[[-61  16 -19]
 [-50  25   3]
 [-75  -3 -11]
 [-57  51  23]]
=>
[[ 16 -19]
 [ 25   3]]

[[ 17  54  16   8]
 [ -9  -7  14  -1]
 [ 16 -50  -1   6]
 [  3  65  51  42]]
=>
[[54 16]
 [-7 14]]

[[-21  77  46 -27  63]
 [-52  70  45 -37  70]
 [  0 -50 -67  56 -13]]
=>
[[77 46]
 [70 45]]

[[ 15  23  -7]
 [-58 -19   9]
 [ 14  -9   8]
 [-31 -20  17]
 [  2  -1  -1]]
=>
[[ 23  -7]
 [-19   9]]

[[  8  -4 -41 -56 -20]
 [ -9  -7  41  53  -2]
 [ 16   0 -39 -49  -1]
 [ 62  49  58  38 -62]
 [ 35  38  64  45 -51]]
=>
[[ -4 -41]
 [ -7  41]]

[[ 14 -46  40]
 [-56  16 -39]
 [-65 -46  43]
 [-26 -42  36]
 [-10 -19 -10]]
=>
[[-46  40]
 [ 16 -39]]

[[  7  16  -5   6 -10]
 [-48  18   1 -26   5]
 [ 22  58  64 -40  69]]
=>
[[16 -5]
 [18  1]]

[[ 10  -3  -9]
 [ 74 -31 -20]
 [ 22 -12 -18]]
=>
[[ -3  -9]
 [-31 -20]]
---
[[  9 -15  16   6   2  -4 -23]
 [-22  16  34  42   9  -7  12]
 [ -4 -48  -3  27 -20 -14 -25]
 [-30  -1 -16   1 -10  -1  -2]
 [ 55  -2 -18   0  32   6  -3]
 [-69  -7   1 -32  -5   8 -13]
 [  3 -26 -28  11 -19   1   8]
 [ 15  20  14  -7 -24  -3  15]
 [ -2   9  -1 -10 -10  -6 -26]
 [ 19  29  16  29 -33   8  -7]]
=>
[[ -4 -23   9 -15  16   6   2]
 [ -7  12 -22  16  34  42   9]
 [-14 -25  -4 -48  -3  27 -20]
 [ -1  -2 -30  -1 -16   1 -10]
 [  6  -3  55  -2 -18   0  32]
 [  8 -13 -69  -7   1 -32  -5]
 [  1   8   3 -26 -28  11 -19]
 [ -3  15  15  20  14  -7 -24]
 [ -6 -26  -2   9  -1 -10 -10]
 [  8  -7  19  29  16  29 -33]]

[[  5  22 -54 -46  11  50]
 [ 55 -17  -4  14  62   8]
 [ 37  -5  15  19  30  -3]]
=>
[[ 11  50   5  22 -54 -46]
 [ 62   8  55 -17  -4  14]
 [ 30  -3  37  -5  15  19]]

[[-30  51  63   1 -51  58]
 [ 37 -37 -17   4  71 -66]
 [ 20 -37 -11 -42  71  -5]
 [-14  54  69  21 -60  46]
 [ 33 -16 -19  21  69 -72]]
=>
[[-51  58 -30  51  63   1]
 [ 71 -66  37 -37 -17   4]
 [ 71  -5  20 -37 -11 -42]
 [-60  46 -14  54  69  21]
 [ 69 -72  33 -16 -19  21]]

[[ 31   3  37  28 -52  10]
 [ 19 -15  52  31 -38 -29]
 [ 26  -3  36  28 -44   0]
 [ 23  -7  48  27 -38 -15]
 [ 23  -5  68  20 -65 -35]
 [ 34  19  41  18 -78  38]]
=>
[[-52  10  31   3  37  28]
 [-38 -29  19 -15  52  31]
 [-44   0  26  -3  36  28]
 [-38 -15  23  -7  48  27]
 [-65 -35  23  -5  68  20]
 [-78  38  34  19  41  18]]

[[ 53  46 -52 -22]
 [-16  -4  13  33]
 [-72 -64  71  16]
 [ 73  58 -72 -33]
 [ 36  35 -36   1]
 [-72 -60  70  30]]
=>
[[-52 -22  53  46]
 [ 13  33 -16  -4]
 [ 71  16 -72 -64]
 [-72 -33  73  58]
 [-36   1  36  35]
 [ 70  30 -72 -60]]

[[ 57 -23  -8 -16  57   3 -18  54  29  28 -17]
 [ -9  24  71 -22 -23 -50 -50 -15  23 -35  -5]
 [-36  39  53  -7 -53 -36 -31 -38  18 -17 -34]]
=>
[[ 28 -17  57 -23  -8 -16  57   3 -18  54  29]
 [-35  -5  -9  24  71 -22 -23 -50 -50 -15  23]
 [-17 -34 -36  39  53  -7 -53 -36 -31 -38  18]]
---
[[ 12  29 -11  36 -30]
 [  2 -12  22 -80  13]]
=>
[ 12 -12]

[[ 68 -53]
 [  1  55]]
=>
[68 55]

[[-46  31  72]
 [ 59  47 -37]
 [ 33  12 -34]
 [-43 -73 -73]]
=>
[-46  47 -34]

[[ 54 -63  61 -65]
 [-59 -10  24 -28]
 [-54 -13  47 -12]
 [-53   0  19  17]
 [ 38  39  20   3]]
=>
[ 54 -10  47  17]

[[ 26  27]
 [ 21  15]
 [-46 -15]
 [-71 -19]]
=>
[26 15]

[[-38  65  61]
 [-24  69  79]
 [ 41 -11 -46]]
=>
[-38  69 -46]

[[ 12 -65 -46]
 [ 20 -49 -53]
 [ 19 -51 -44]
 [ 17 -41 -49]
 [ 14 -57 -56]]
=>
[ 12 -49 -44]
---
[[ 37  12   4 -60 -36]
 [-11  -2  13  57  22]
 [ 36  12   8  -7  22]
 [-34  -3  14 -38  -4]]
=>
[ 37  -2   8 -38]

[[-60 -38]
 [ 25 -12]]
=>
[-60 -12]

[[ 20  -5 -38 -56  37]
 [ -5  -4 -18  34 -40]
 [ 20  42  43 -18  53]]
=>
[20 -4 43]

[[ 40  24 -22  13  25]
 [ 40   3 -29  28  12]
 [ 65 -42 -19  19  -1]]
=>
[ 40   3 -19]

[[ 72   5  15]
 [ 29 -19  66]
 [-58  25  39]
 [-44 -34  49]
 [  4 -36  65]]
=>
[ 72 -19  39]

[[-12 -69  46]
 [ 11  44  34]
 [  1  -2  -9]]
=>
[-12  44  -9]
